Each path is a new rotation, seen through one point. The rows after it are directions, each followed by how far the rotation turns it, in deg/step (0 if it stays put).
Each turn is a multiple of 5 degrees from 10 to 175, or 0.
Each row of a path follows its step; steps can be skipped.
Path 1:
step 0: -1.620  -2.614  -1.036  1.092  1.210  1.876  1.039  -0.792  0.418  -3.967  -0.701  0.532  1.444  -1.975  -1.163  -4.676  0.614  -0.858  1.053  -2.683  0.901  -0.396  -1.383  -1.933  -0.066  0.715  1.204  -1.006  -1.052  -1.397  0.594  1.600  1.935  -0.871  -0.070  -2.410  -0.007  -0.990  0.708  -1.564  1.288  -1.075  -1.055  -0.015  2.694  -1.035  -1.156
step 1: 0.405  -1.476  -0.636  1.417  0.683  0.276  -0.956  0.004  0.181  -2.619  1.970  2.877  -1.291  1.467  -1.602  -3.113  -0.584  -1.033  3.604  -0.059  0.296  0.472  -2.274  -1.115  -0.559  1.248  -0.278  -1.626  -0.147  0.074  0.547  3.372  -1.769  1.733  0.076  -0.234  2.994  -1.365  1.712  0.777  3.284  0.993  0.546  -1.103  0.219  -1.612  0.627
step 2: 2.544  -0.752  -1.729  0.462  1.962  0.461  -1.323  -2.159  1.460  -2.387  -0.274  0.299  -1.759  0.052  2.141  -1.166  -2.271  0.414  2.432  0.627  4.091  -0.287  0.972  -0.094  -0.393  -0.626  -1.747  -1.225  0.040  -1.840  -1.947  2.664  -1.556  -0.283  0.365  1.019  1.619  0.206  -2.683  -0.229  3.544  1.176  -0.628  0.677  0.643  1.396  0.904
step 3: -0.035  -1.365  -2.201  1.096  0.896  -1.745  -0.405  -1.466  -0.396  -3.299  -2.847  -1.560  0.158  -1.756  -1.060  -1.408  -1.279  -0.731  1.784  -3.037  3.059  -0.351  0.446  0.787  -1.883  0.490  1.052  -1.487  0.944  -1.179  -0.372  0.604  -0.325  -1.825  0.246  -2.298  -1.166  1.675  -2.278  1.232  1.913  -1.168  -1.410  0.760  2.552  -2.658  -0.169
step 4: -1.764  2.204  -0.229  0.752  0.263  -1.032  -0.701  0.469  -1.569  -1.834  -0.450  1.649  -0.094  -0.038  -3.230  -1.899  -1.277  1.719  1.177  -2.645  1.869  0.163  -2.982  0.061  -2.339  1.537  0.258  -1.764  1.319  0.473  3.065  2.232  -1.686  -0.541  2.088  -0.903  1.192  -0.486  -0.383  1.886  3.170  -0.821  -0.200  0.258  -1.603  -1.220  1.578
step 5: -1.050  0.066  -0.178  0.176  -0.234  0.482  -0.793  -1.763  -0.236  -2.284  1.119  3.549  -0.215  -1.776  2.377  -0.879  -3.828  2.312  -0.978  -1.480  2.963  -3.424  -0.608  -0.612  -0.905  -1.247  -1.016  -0.236  0.210  0.239  0.634  1.705  -0.740  0.035  2.823  0.412  1.774  -1.277  -1.178  -0.603  2.432  0.760  -1.043  0.455  0.028  2.384  1.900
step 6: -1.196  -3.015  -2.430  1.050  -1.289  -0.696  -0.963  -1.105  -2.120  -3.329  0.199  -0.218  1.608  -1.068  1.067  0.134  -3.380  -0.826  1.328  -0.925  2.201  -2.399  2.009  0.663  -1.625  -0.195  0.395  -0.882  0.394  1.606  0.228  -0.400  -1.180  0.065  0.104  -3.178  -0.469  0.762  2.319  -0.880  1.599  1.237  -2.522  1.597  2.613  -0.036  0.829
step 7: -0.315  0.799  -2.681  0.902  0.943  0.141  -2.264  -0.194  -1.004  -1.322  0.580  -1.600  1.748  0.810  -3.048  -1.867  -0.381  1.256  1.153  0.738  2.511  1.249  -1.526  0.365  -1.504  2.435  -0.003  -1.587  -0.945  1.434  3.290  1.176  -0.893  -0.981  -0.154  -2.502  -0.034  0.361  2.510  -0.660  2.858  0.963  -2.738  1.326  -0.484  2.405  0.390
step 8: -0.225  0.009  -1.261  1.294  1.652  0.137  -1.268  -1.667  1.631  -3.265  1.228  0.954  0.581  -2.355  -0.461  -2.809  -0.969  1.355  -1.889  -0.652  1.361  -0.495  -2.821  -1.225  -1.080  1.131  0.251  1.299  -3.405  -0.572  0.230  1.773  1.795  -0.434  0.460  -0.455  1.182  -2.262  -0.511  0.728  2.166  0.319  -1.330  -0.247  1.702  4.173  0.003
step 9: 0.202  -2.856  -0.696  1.234  0.874  -1.030  0.209  -0.168  -1.684  -4.764  1.513  2.012  -0.332  -1.275  0.062  -1.488  -2.088  -2.469  0.946  -1.303  0.644  -0.139  0.595  -2.348  -1.535  0.838  -0.026  1.063  -1.762  -0.390  -1.416  -0.603  -1.432  2.010  -1.530  -1.894  1.363  -1.236  1.605  2.664  2.296  -0.403  0.375  1.911  2.315  0.228  0.413
step 10: 2.025  -0.056  -0.982  -0.954  2.089  -0.901  -0.671  -0.717  -0.580  -1.749  1.320  0.659  -1.824  1.172  -0.697  -1.820  -0.709  0.609  2.685  1.555  3.227  1.188  0.319  -2.138  0.923  2.524  -1.442  -1.858  -0.734  0.833  1.579  -0.206  -4.200  -0.571  -1.146  -2.257  0.844  1.133  -0.807  0.988  2.439  0.050  -1.002  3.288  0.274  0.564  1.256
step 11: -1.385  0.906  -1.571  -0.955  -0.126  -1.308  -0.526  -0.914  2.595  -3.435  -1.307  -0.634  -1.429  -1.277  0.254  -2.196  -0.551  1.699  0.391  -0.454  1.762  0.308  -1.535  -0.935  0.049  2.368  -0.387  -0.981  -1.883  0.844  -0.390  0.558  -0.229  -3.077  0.733  -1.080  -0.523  0.091  -4.900  0.205  1.384  0.702  -1.068  0.442  3.387  1.326  2.315
Speeds:
0.699  -0.215  0.854  -0.357  0.127  0.755  0.037  0.025  0.236  0.980  -0.110  0.053  -0.581  0.034  0.481  0.203  -0.280  0.394  0.007  0.684  1.273  0.240  -0.271  0.087  0.116  0.677  0.546  0.476  -0.285  -0.099  0.611  0.705  0.245  -0.735  0.452  0.452  -0.444  -0.462  0.239  0.099  0.434  0.088  0.426  0.278  -0.187  0.553  0.701 | 125
0.470  0.023  0.284  0.522  0.173  0.565  -0.639  0.111  -0.321  0.006  -0.186  -0.434  -0.186  0.747  -0.735  -0.201  -0.022  -0.988  -0.032  -0.170  0.107  -0.971  -0.045  -0.321  0.332  0.400  0.331  0.215  1.275  0.010  0.838  -1.013  0.021  -0.030  -0.204  -0.759  -0.223  -0.409  0.297  0.048  0.235  0.025  0.860  0.116  0.501  -0.366  -0.072 | 120
-0.936  -0.353  0.413  1.366  -0.450  -0.891  -0.596  0.371  -0.339  -0.141  -0.130  0.305  -0.217  -0.549  0.298  0.416  0.248  -0.205  0.657  0.881  -0.312  0.376  0.803  -0.336  0.160  0.011  -0.007  0.315  -0.122  0.116  0.772  0.213  0.561  -0.414  -0.230  0.365  -0.454  -0.167  0.062  0.410  0.603  -0.329  -0.135  -0.541  0.427  -0.516  0.129 | 130
-0.243  0.076  -0.513  0.591  -0.300  0.211  -0.358  -0.157  -0.496  0.651  0.436  0.375  1.277  -0.038  -0.008  1.034  -0.800  0.341  -0.690  -0.233  -0.234  -0.512  0.400  -0.120  -0.382  0.714  -0.191  -0.585  0.134  -0.042  0.227  0.421  0.176  -0.478  0.115  -0.394  -0.347  -0.538  0.841  -0.010  -0.748  -0.072  -0.240  -0.027  -0.166  0.862  -0.389 | 40
-0.479  0.824  1.098  0.037  -0.450  -0.077  -0.711  0.744  -0.113  -0.290  -0.867  0.487  0.117  0.525  0.084  0.312  -0.237  -0.028  -0.327  -0.252  0.787  -0.725  -0.043  0.494  0.148  0.016  -0.210  -0.166  -0.168  0.910  -0.703  -0.178  -0.308  0.113  1.009  -0.062  -0.553  0.513  -0.286  -0.219  -0.107  -0.715  -0.500  0.085  -0.278  -0.381  0.165 | 45
-0.344  -0.307  0.460  0.364  0.052  -0.358  -0.072  -1.113  -0.196  -0.376  -1.212  -0.216  0.920  0.069  -0.653  -0.843  0.419  0.132  -0.472  0.050  -0.617  0.019  -0.546  -0.067  -0.236  0.149  0.161  0.494  -0.195  -0.451  -0.019  0.281  -0.603  -0.493  -0.115  0.279  -1.068  0.281  -0.072  -0.073  -0.111  0.215  0.587  -0.182  -0.806  0.392  0.510 | 90
0.175  -0.077  1.375  0.134  0.605  0.193  0.567  0.513  -0.833  -0.175  0.290  0.919  0.294  -0.916  0.396  -0.311  0.320  0.598  -0.023  -0.395  -0.479  -0.352  -0.794  -0.516  0.148  -0.054  -0.562  0.498  0.435  -0.454  0.130  0.237  -0.026  0.422  0.085  -0.183  0.053  -0.678  0.237  0.282  -0.231  0.201  -0.382  0.776  -0.085  -0.625  -0.258 | 85
0.401  0.033  0.006  0.223  -0.104  0.594  -0.914  0.500  0.269  -0.148  0.299  0.007  0.764  0.249  0.167  -0.655  0.294  -0.762  0.467  0.225  0.134  0.187  -0.538  -0.173  -0.434  -0.552  0.286  0.560  -0.053  0.518  -0.314  0.522  0.322  -0.195  -0.035  0.706  -0.250  0.175  0.843  -0.968  -0.175  1.162  -0.728  -0.225  0.340  0.011  -0.753 | 55
